In the rows, zero is written as 128.
Families of rows that turns and mirrors carry onto each other, the same ones carrying the whole set onto itself: the rest of each named row's family, in list order:
4 families of 8 rows:
Q_606: [ 47 152 101 145 106 140 121 122 103 145 145 150 129 126 127 140 109 133
 134 160 121 148 164  93 138 118]
Q_221: [161 117 128 103  91  90 121 141 134  95 143 113 112 116 147 141 136 127
 140 122 129 138 119 134 157 105]
Q_21: [ 54 148 129 125 105 160 117 107 110 132 150 176 111 134 138 147  95 131
 133 125 153 103 140  91 159 103]
Q_347: [ 45 153 107 145 108 140 122 120 106 139 151 149 128 125 127 145 111 138
 133 160 125 151 170  96 137 115]
Q_987: [ 41 148 103  97 132 130 127 124 109 117 146 180 111 113 165 136  95 122
 135 154 132 122 124  94 117 131]
Q_463: [152 143 126 114 103 104 152 130 123  89 136 110 110 111 129 110 144 144
 154 154 157 141 114 110 142 148]
Q_933: [164 112 115 105  86  91 122 141 125 103 133 118 114 121 146 127 130 116
 142 123 123 134 112 130 159 110]
Q_456: [ 54 156 132 121 104 158 107 114 113 144 145 166 113 127 139 154  95 130
 132 130 146  99 131  80 157 112]
Q_414: [ 60 137 133 116 113 166 142 133 117 159 148 175 104 132 137 107  92 117
 134 146 133  99 136 130 134  88]
Q_239: [ 41 145 103  99 134 131 133 119 109 110 152 184 109 115 164 135  96 124
 135 151 138 125 131 100 118 124]
Q_924: [155 155  98 121 112 118 125 121 117 122 158  92 125 121 167  94 148 117
 140 132 138 126 129 145 151 119]
Q_457: [162 111 119 106  88  91 127 137 128  94 140 120 112 122 146 129 132 121
 141 121 129 138 119 137 160 102]
Q_687: [152 140 123 116 102 105 155 128 120  87 136 115 109 114 129 104 143 142
 155 153 158 142 115 113 143 146]
Q_310: [ 56 145 153 113 121 166 141 133 131 147 163 168 103 124 137 130 102 135
 131 146 143 106 148 136 132  82]
Q_17: [ 46 155 106 144 107 140 119 122 106 144 148 147 129 124 128 145 111 136
 133 161 122 148 166  92 136 119]
Q_527: [ 57 157 159 106 118 162 125 145 136 165 155 153 107 113 140 142 103 136
 130 152 131  99 134 119 128  97]
Q_779: [ 53 155 137 122 107 159 111 110 116 134 153 169 111 128 139 158  98 136
 131 128 153 103 139  87 157 106]
Q_425: [155 161 103 118 112 116 119 125 121 127 157  85 126 116 168 101 151 120
 139 134 136 125 127 140 149 123]
Q_80: [153 143 151 100 103 115 149 165 146 116 159 111 117  83 157 127 112 138
 130 138 111 124 112 140 149 110]
Q_816: [153 156 104 121 115 118 126 119 121 116 164  91 124 119 167 100 151 123
 139 130 144 130 135 149 151 115]
Q_439: [ 40 152 110  96 134 129 125 125 115 116 150 175 111 108 166 146  98 128
 134 154 134 124 126  93 116 130]
Q_614: [153 130 145 106 105 119 165 153 140  99 167 127 113  94 155 114 109 136
 131 132 123 130 125 157 154  95]
Q_698: [156 123 124 109  98 120 167 154 127 111 152 134 114 103 155  91 100 119
 134 132 113 123 113 150 156 101]
Q_49: [153 143 122 114 101 104 150 132 121  93 132 111 110 111 129 107 143 141
 155 155 153 139 110 107 142 151]
Q_886: [ 47 151 102 146 107 141 124 119 103 140 149 152 128 128 127 140 109 134
 133 158 125 150 169  97 138 115]
Q_950: [157 136 130 102  96 117 151 167 133 129 144 118 119  92 157 104 101 121
 133 139 101 117 100 134 153 117]
Q_202: [ 39 149 111  98 136 130 130 121 115 108 156 179 109 111 165 145  99 130
 135 153 139 127 133 100 117 125]
Q_956: [162 119 124 102  87  89 117 145 131 105 136 110 114 115 147 138 133 122
 141 125 123 134 111 127 157 111]
Q_989: [153 161 109 118 115 116 121 124 125 120 163  85 125 114 168 108 153 126
 139 133 141 128 132 144 149 119]
Q_808: [153 140 119 116 100 104 153 130 119  91 132 114 110 115 129 101 141 139
 155 153 154 139 111 110 143 148]
Q_342: [ 61 150 139 109 111 163 127 146 122 177 140 160 109 122 140 119  94 118
 132 152 121  92 123 113 131 103]
Q_363: [ 55 150 124 124 102 160 113 110 107 141 143 174 112 133 139 143  92 125
 133 127 146  99 132  84 160 110]

The rest of the family of Q_933: Q_221, Q_21, Q_456, Q_457, Q_779, Q_956, Q_363
The rest of the family of Q_987: Q_239, Q_924, Q_425, Q_816, Q_439, Q_202, Q_989

Families of rows that turns and mirrors carry onto each other, the same ones carrying the whole set onto itself: the rest of each named row's family, in list order:
4 families of 8 rows:
Q_889: [169 143 116 115  72 156 126  88 121 118 123 159 120 148]
Q_817: [161 136  96 112  87 165 101  95 129 105 136 155 121 158]
Q_401: [132 145 109 113  92 108 106 124 135 133 142 124 162 161]
Q_557: [164 136 128 121  88 162 121  88 117 111 144 161 106 127]
Q_637: [125 124 121 103 135 108  78 157 135 137 107 106 127 121]
Q_775: [139 126 145 109 137 104  97 142 126 144  95 107 115 105]
Q_277: [155 114 110 102 131 165  73 128 129 107 101 137  85 118]
Q_752: [140 151 133 116  88  97 127 118 126 146 128 124 157 145]
Q_995: [118 126 134 106 105 110 106 159 126 158  98 122 125 104]
Q_477: [126 123 125 105 134 108  77 158 134 137 109 106 126 121]
Q_533: [135 146 118 109  92 100 126 107 132 152 116 116 161 150]
Q_842: [169 142 108 111  89 155 127  70 126 119 122 148 122 151]
Q_151: [131 144 108 112  94 108 106 121 135 133 142 123 164 162]
Q_307: [144 111 112  98 142 159 100  99 133 128  89 125  86 100]
Q_238: [123 142 106 106  70 121 133 111 133 155 119 133 155 144]
Q_257: [145 116 121 106 106 175  94 140 123 120  96 135  81 103]
Q_489: [149 128  91 102  87 172 125  74 132 127 111 152 114 136]
Q_930: [170 119 127 106 130 161  97 103 123 114  92 136  80 109]
Q_357: [165 120 121 103 114 166  97 117 121 121  82 144  79 109]
Q_120: [119 141 101 108  84 124 128 108 139 146 124 109 160 152]
Q_332: [162 135  97 112  90 164 101  93 129 103 139 154 121 159]
Q_284: [123 125 134 106 145 101 106 119 133 149 112 100 128 106]
Q_610: [133 125 131 100 128 110  97 145 131 153  80 107 118 108]
Q_531: [136 145 133 120 100 107 132  93 127 138 153 127 152 138]
Q_595: [132 149 134 125  86 114 125 119 125 132 156 120 152 143]
Q_603: [150 117 137 111 113 158  97 137 117 125 103 146  78  91]
Q_242: [112 123 119 102 112 123 100 158 134 152  92  99 125 112]
Q_159: [156 114 112 104 131 165  73 128 128 107 104 137  85 119]
Q_324: [150 133  94 108  96 173 122  71 133 113 128 134 118 146]
Q_89: [125 127 144 114 141 110  99 140 130 136 123  93 122 107]
Q_593: [156 139 118 121  71 172 120 105 120 108 141 154 111 139]
Q_877: [150 114 120 107 143 166  94 104 130 110 108 115  83 105]

The rest of the family of Q_238: Q_557, Q_995, Q_307, Q_489, Q_284, Q_531, Q_603
The rest of the family of Q_357: Q_889, Q_775, Q_752, Q_533, Q_842, Q_930, Q_610
The rest of the family of Q_477: Q_817, Q_401, Q_637, Q_277, Q_151, Q_332, Q_159

Families of rows that turns and mirrors carry onto each other, the same ones carrying the whole set onto itself: the rest of each named row's family, in list order:
5 families of 8 rows:
Q_981: [144 173 123 165  90 161 136 118  97 178 107 149 151  99 139 158 118 151
 132 138]
Q_535: [115 122 153 151 146 151 154 110 143 170 100 138 155 107 120 130 125 116
  93 170]
Q_845: [123 157 137 161  87 160 145 116  98 190 108 146 148  95 145 163 121 157
 126 134]
Q_399: [114 126 117 169 119 128 152 118 124 150 133 151 135 121 145 198 149 104
 128 165]
Q_994: [138  77 140 143 159 115 166 110 138 139 121 139 191 147 109 185  90 118
 117 138]
Q_452: [144 128 154 134 135 147 148 128 103 165  93 135 199 135  97 138  72 160
 119 102]
Q_745: [134 131 154 133 127 131 145 112  99 185  89 133 189 143  95 132  77 157
 137 116]
Q_325: [147 122 110 159  99 125 148 139  90 130 126 150 163 156 118 195  89 150
 141  99]
Q_547: [153 130 153 144  93 109 148 158  88 176 115 127 162 113 109 181 103 103
 102 137]
Q_301: [101 131 137 138 154 147 161 119 125 194  93 130 165 103 106 143 128 120
  94 160]
Q_8: [110 121 113 170 133 176 136  89 127 147 118 159 187 147 122 165 121 157
 155 151]
Q_945: [123 114 107 173 151 170 140  93 131 148 121 151 188 143 126 156 128 164
 150 134]
Q_266: [137 141 160 134 109 102 180 163  98 173 108 143 161 108 108 174  96 106
 111 127]
Q_410: [158 123 132 165 100 127 139 126 102 121 134 156 171 152 136 194  93 145
 153 107]
Q_758: [117  80 146 140 164 113 164 126 129 138 119 137 185 155 103 179 103 113
 116 128]
Q_537: [108 123 117 158 162 164 153  87 139 138 113 160 173 142 133 157 117 162
 144 129]
Q_619: [122 138 114 177 122 131 152 120 117 137 129 162 137 120 128 200 151 113
 116 162]
Q_542: [120  92 150 152 147 105 174 115 126 124 118 133 180 155  97 179 111 120
  96 139]
Q_829: [151 133 155 133 121  98 164 157 100 168 108 127 148 108 120 171 100 107
  93 116]
Q_642: [122 131 152 126 122 140 150 102 106 180  93 132 193 139 114 128  77 144
 130 104]
Q_998: [108 137 149 134 156 144 152 123 139 182  89 137 150 106 122 142 127 122
  88 156]
Q_669: [126 121 116 170 127 142 156 133 128 130 137 153 145 112 148 204 144 109
 111 152]
Q_286: [137 129 113 168  93 125 135 135  98 134 121 146 168 137 109 199  81 146
 155 103]
Q_440: [136  95 134 142 167 112 156 130 128 125 118 140 187 160  97 175 100 108
 122 134]
Q_973: [153 116 121 168  99 129 148 123  87 132 138 149 184 149 120 196  95 143
 158 111]
Q_822: [138 113 155 126 133 142 149 125 111 178  96 124 198 134 114 136  69 152
 132 105]
Q_716: [120 117 115 163 119 125 145 143 115 125 128 162 151 107 143 195 148 114
 108 158]
Q_185: [114 131 159 144 155 148 153 107 137 185 100 135 172  99 123 142 132 114
 105 168]
Q_164: [147 131 115 152 108 123 148 134  84 145 126 148 181 149 122 207  95 149
 155  96]
Q_226: [123 113 109 169 145 172 119  83 130 141 118 142 173 147 133 164 125 158
 137 139]
Q_445: [140 161 119 151 108 168 127 130 101 192 109 153 155 100 145 158 109 145
 151 128]
Q_544: [137 121 116 176 131 133 150 144 121 134 133 153 141 116 129 209 145 121
 117 164]
Q_545: [114 120 129 162 143 174 141  83 142 134 111 155 180 136 128 153 122 156
 151 136]
Q_433: [123 124 157 135 160 147 165 110 129 180 105 142 166 117 134 138 139 117
  93 164]
Q_166: [127 168 126 146  98 149 128 120  94 189 115 153 152 105 142 150 118 149
 150 127]
Q_609: [146 133 139 141 111  99 161 163  84 182 114 131 155 120 115 184  99 109
  97 131]
Q_632: [141 136 154 139 136 148 155 102 113 191  98 124 183 149 100 141  73 150
 139 109]
Q_682: [132  84 143 159 155 124 172 124 133 127 111 134 183 152 100 187 102 116
  97 140]
Q_193: [136 139 163 130 104 102 161 152  96 166 104 136 147 112 115 181  93 101
  98 133]
Q_124: [122 175 130 160  97 157 134 134  89 176 105 148 144 107 134 152 131 146
 132 129]

The rest of the family of Q_445: Q_399, Q_452, Q_547, Q_301, Q_410, Q_537, Q_542
The rest of the family of Q_632: Q_845, Q_266, Q_286, Q_440, Q_716, Q_226, Q_433
The rest of the family of Q_185: Q_981, Q_745, Q_325, Q_945, Q_758, Q_669, Q_193

